One hidden turn or mirror swaps the rows below in pairs. Which row is each named row swapped with?
Q401: [  9  11   3  -5  -4  -8   6  -1   4   2  -8  24   6 -16  -6   9 -25  19
   5]
Q889: [  0   8   9   4 -23   0  22 -22   3   0  -7  27   0  -8  -8   4  25  14
 -20]
Q268: [-21 -24  -9  -8  -5  -3 -13  -2  13   3  -4  30  12   5  -6  24  -4   3
 -20]
Q851: [  2  -8 -16   2 -27   0  22 -33  -3  -3  17  14  20  -1  -3  18  10  10
  -4]
Q478: [ 11 -15  12  -6   9  -5  30  -5  22   7   4   2   1  11 -11  -6 -26 -10
  -6]
Q639: [  9  -4 -19  -1 -18 -11 -10   1   8 -13   1  -9 -11  22  -8 -22  18  14
  -7]
Q724: [ -4 -19  -3  10  17   5  10   0  -5 -29 -17  -9 -15  -2 -20  11  11   1
  17]
Q362: [ 23  -1 -18   8   5  -6  29  19  12  -6  -4   6   1   7 -12  -7 -21   8
  -8]
Q864: [ 23  10  12   7  -2   2 -18  -1   1  -1  -5 -24   5   0  -5  20  12  -9
 -10]
Q738: [  5 -15 -20   3   7  -9  34  -5   4   1 -13 -22  -5 -11  -2  25 -10  19
  -4]
Q857: [ -4  -9 -10   3   6  -8  40  27   8  -2  -8 -15   6  -6  -7  13  19  -5
  -5]
Q391: [-13  -8   1   4   4 -11  -2  -2  -1  14   7  21  24  -4  22  19 -10  -4
 -10]
Q473: [ 22 -52  -3  -1   2 -11   3  -8   1  -1  -4   2  -2  -7  -8   7  13 -13
 -16]
Q664: [  7 -19 -13  -5  -3  -4   9  -5  19   0  31 -13 -12   5   6 -11  -9  17
   3]
Q487: [  2 -21  -3   6   3 -17   4 -12 -10 -21  14  -2 -15   3  -4   8   9   8
  26]
Q118: [-19 -28   7  21  -7  -8  21  -8  -5 -12  -4  13  -6   3  -7 -12  -8  25
  -7]
Q577: [ -4  -5  15  14  24 -16  18   5  11 -25   5 -14  11  -6 -17   2  -7  -9
 -11]
Q141: [  9   3  18   3  -1   6  -9 -25   7  -4  -3  30   3  13   3  -3  15 -14
  -3]
Q627: [  5   0   3  12  -8  -3   8  15  12   8  14 -15  12  13  -9 -18 -13 -18
 -15]
Q388: [ 31 -37 -15   8  -5   5  28  -9   3  -1  -3 -13   2   3  -6  12   8 -16
   1]
Q458: [ -7  -5 -25  16  -4 -20  17   7  12   2  13   5  17   3  11   2 -12 -15
 -23]
Q476: [ -9  -6  -4  10  -6  -5  24   3   4   1  -3  10  -2   3 -12 -13 -38   4
   0]
Q687: [ -6  -2  -4   8 -12  17 -19 -14  14   4  12 -10   4 -15  -5  28 -12   6
 -13]
Q439: [  1 -24  -2  10   0  -1  13 -34   1  -3   5  17  13 -10 -11  10  36 -18
  -9]
Q579: [ -9 -16 -16   5  17  -4   3  20  13  -5 -25  -7 -13  13  -8  -3   1 -19
   2]
Q463: [  0  -3   8  -5  -5  -7 -27  12   2   4  -5  18   1  -1   2   4  -2  24
 -15]
Q349: [ -6 -21 -10   1  22   1  26 -10  16 -10 -30  -9  -3  -8 -23  -1  12  13
   5]
Q466: [-21  -2  -5 -14  -7 -27 -10 -20   5   6  -1  19   6 -14 -16  -9  13   1
  -9]
Q660: [ -8  -4  -5   2  -1  -3   6 -44   6   7  -4   0   4   4   6  -7  33 -16
  -4]
Q810: [-31  -1   6  -4 -15   5   2  -9   5  16  -6 -14  -2 -16   3  26   6  -1
 -13]
Q480: [ 23  -9  -9  -9 -31  12   0 -30   3   4  -7  -3   4   5 -18  -9   5  17
  -6]
Q885: [ 13  15  17   6  -8   4  12  -7   3   1 -21  14 -19  -2  -6   6  15   5
 -30]
Q636: [  1 -23  -6   8   8   8   2  17 -16  -1  11 -13  -9 -10   0   6  31  11
   1]
Q578: [  8 -21 -19  -2 -11  16   2 -29  12  -5 -30   8  11   5   0  14  13  23
  -8]
Q805: [-16 -10  -6  -4  -4  -2   2 -18  -1   5 -10  22   7  -6  -6 -14  43  -2
 -11]
Q583: [ 12   7 -17   2 -10  -4  -6  -5   5  18  -2  29  21  -6   5  18   4  -3
 -24]
Q109: [  3 -10  14  16  23  10  27   8  -1 -15 -17 -11   0  -8 -21  -3  14 -10
  -3]
Q331: [-18 -15  10   2   0  -4  13  -7  -3  26  -3  -8  30 -11   2  14   3 -12
   6]
Q861: [ 21 -31 -16   7   5   2   2   8   2  -8  -2 -29  11   6   6  21  11   4
 -18]
Q89: [ 17  -3 -19  -4  26  -7  22   2  24 -20   2  -4 -10   7  -1 -12   2  -1
 -18]
Q37: [ -2   0 -14  -9  -6   0  20  29   7  -6   1   1  11  16  -6   1  30 -12
  -2]
Q2: [ -4   9   2  13 -11  27   8 -24   1   8  -2 -15   1  -2 -10 -18  20  12
 -11]
Q200: [  5 -19  -3  -7  -3  17   5 -23  25 -11 -26  -3  28   7 -19  -6   3   9
  -7]
Q556: [  8   9 -15 -12  -5   7 -15 -13   8  -4  -2  21   6 -17 -19  19  13 -16
 -13]
Q353: [-11 -15  13  -2 -12  -1  32  -1   5 -18  25  -3 -11   8   3  -7   2  14
   4]
Q101: [-20   6 -10  16  -2  -3  -2 -39  12   3 -11 -25   6   2  -1  11   5  -6
  -2]

Swapped with Q118: Q331
Swapped with Q466: Q577
Swapped with Q583: Q362
Swapped with Q391: Q476
Swapped with Q2: Q636
Swapped with Q487: Q101

One hidden turn or mirror swaps the rows below in pairs. Which row is each named row swapped with?
Q981: [-24 -18  10  -4   4   5  -9  11  -3   5  17 -21  27 -26  15  26  32  -1]
Q582: [-12  -9  13 -11  -8   7  23  33 -24  24   1 -19  12  -5  23 -16  18 -14]
Q355: [ -5   0  20 -10  -6  20 -13   3  19 -16  19  -6  16 -14  45   3  -1   2]
Q23: [  8  23   6  -5  -2  34  34   4 -13 -13  -9  -7  -8  -6  24  13   8  -2]
Q447: [-24 -18  12  -3   4   9   1   6   2   5  18 -26  21 -26  22  24  38   2]
Q783: [ -9  -9  15  -9   0  -1  15  27 -25  25   3 -25  10  -5  23 -13  15 -15]
Q213: [-20  14  15  -3  -8  -1  10  35   5 -22   5 -14   4  -3   1  17   0  10]
Q446: [ -5   8  29 -20 -16  20   5  17   3  21   4   2  32 -15  12  32  -9  13]
Q732: [-14 -17   8  -8   8   7  -5   9  -1  10  11 -24  16 -36  15  26  31   1]
Q900: [ -3   2  28 -17 -16  20   4  20   4  21   7   6  32  -6   9  28  -9   5]
Q223: [-31   1 -11   3 -14  32   6  19 -15  -7 -25 -33  17  -9  36   6   5  -5]
Q869: [ -7   2  22 -11  -6  22  -9  10  23 -12  23   1  12 -22  38  -2   3  -1]
Q938: [-13  14  17  -8 -11   2  10  39  -2 -23   5 -18   4  -4   4  14 -10  11]
Q943: [-13   1  16  -9  -4  14 -10   7  26 -19  17  -5  13 -14  39   2  -4  -1]
Q201: [ 10  21   7  -3  -6  27  32   2  -3 -14 -13 -10 -13 -11  20   0   0  -3]
Q352: [ -7  -3  19 -12  -6  20 -13   7  11 -21  17  -2  16 -22  45  -3   5   0]
Q120: [ -4   6  29 -17 -13  24   5  21   1  22   6  -2  34  -6   0  22 -10  15]
Q562: [-11  -3  10  -8  -2   0  22  18 -32  26   1 -20   5  -6  22 -15   9 -11]
Q284: [-32   5  -9   5 -14  37   7  23 -14  -6 -19 -33  19  -5  32   9   0   0]
Q553: [ -8  -7  11  -8  -6   4  20  25 -27  25   2 -28   3   0  19 -14  14 -15]
Q879: [-11   6  21  -9  -9  24 -10   0  11 -12  25  -4   9 -13  44   4  -4  -1]
Q587: [ 9 21  0 -7  0 35 26 -2  4 -7 -5 -9 -8 -9 21 -7  3 -8]
Q615: [  1 -19  11 -11  -4  35  26   4   6  18 -16 -18  22 -21  21  12  37   0]
Q95: [  7  -7  11 -15  -4  30  22  -7   0  17 -16 -17  13 -26  32  11  38  -3]
Q40: [-35  -1 -10   5 -15  36  14  22  -9  -3 -20 -30  17  -7  36   1   5   3]
Q503: [  5  20  10  -4  -7  34  33   1 -11 -14  -5  -4 -12 -13  32  10   9   0]
Q628: [  7  23   4 -12 -10  33  31  10   2  -9 -22  -2  -6  -8  12   4   8  -5]
Q601: [-16  12  10  -2 -10   8  13  39   6 -22  -2 -14  -3 -11  -4  19  -2  10]
Q229: [ -7 -13   8  -8  -1   5  12  21 -30  17   8 -17   7  -6  30 -18  21 -15]
Q205: [-11  -4  32 -15 -16  19   4  17   0  22  12   4  28  -8  11  33  -6   8]
Q780: [ -9  19  15  -6  -4   7   6  40   6 -21  -7 -20   1  -9  -7  11   2   5]
Q859: [-16 -16  13  -7   4  17 -13  13 -10   3   8 -26  21 -33  15  24  36   1]
Q297: [-21  20  12  -4  -7  -2  17  35   3 -20  -3  -8   6  -5  -3  20  -2   2]
Q894: [ -5 -10  16 -10   0  -3  17  27 -28  22   2 -19  11  -5  30 -12  15 -15]
Q620: [-34  12 -11  -2 -11  33   7  13 -15  -3 -18 -38  14  -8  37   3   2   1]
Q558: [-29   9 -10   2 -12  32  11  23 -10   0 -25 -31  22   3  25   8  -3   9]
Q66: [  8 -10   2 -10   8  28  31   7   8  17 -18 -13  25 -20  28   6  32  -7]
Q422: [ -8   4  26 -13 -21  21   4  28   1  21   0   6  32 -16   8  28 -14   7]
Q793: [-21 -21   5  -9   4  16 -11  13  -3   7  19 -22  33 -29  18  20  27  -3]
Q718: [  8  25   5 -10  -3  20  26   3  -8 -19 -15  -9  -9 -11  15   6   4 -10]
Q647: [-22 -16   5  -7   6  10  -6  12  -2   5  12 -24  23 -35  14  23  35   3]
Q667: [-17  16  10  -6  -8   2  13  37   0 -22   0 -15  -1 -11  -3  17   0  11]
Q679: [  6  -8   5 -10   5  28  32   6  14  25 -18 -10  26 -23  24   8  24  -7]
Q691: [ -7   2  21  -7  -4  20 -12   4  17  -9  24 -12  10 -23  43  -3   1   4]
Q348: [-33   8 -10   6  -9  41   7  20  -9  -4 -18 -33  18  -1  32  10   0   1]
Q796: [  3 -18   7  -7  -4  33  28   2   3  21 -19 -10  23 -27  23  11  31  -5]
Q477: [  8 -13  14 -12 -11  32  33   7  -6  18 -25  -4  24 -24  31  17  25   4]
Q80: [ -8  -2  30 -17 -15  18   6  24  12  24   2   5  36 -10  14  22  -9   5]

Swapped with Q667: Q647
Swapped with Q348: Q894
Swapped with Q938: Q793
Swapped with Q718: Q615
Swapped with Q95: Q628

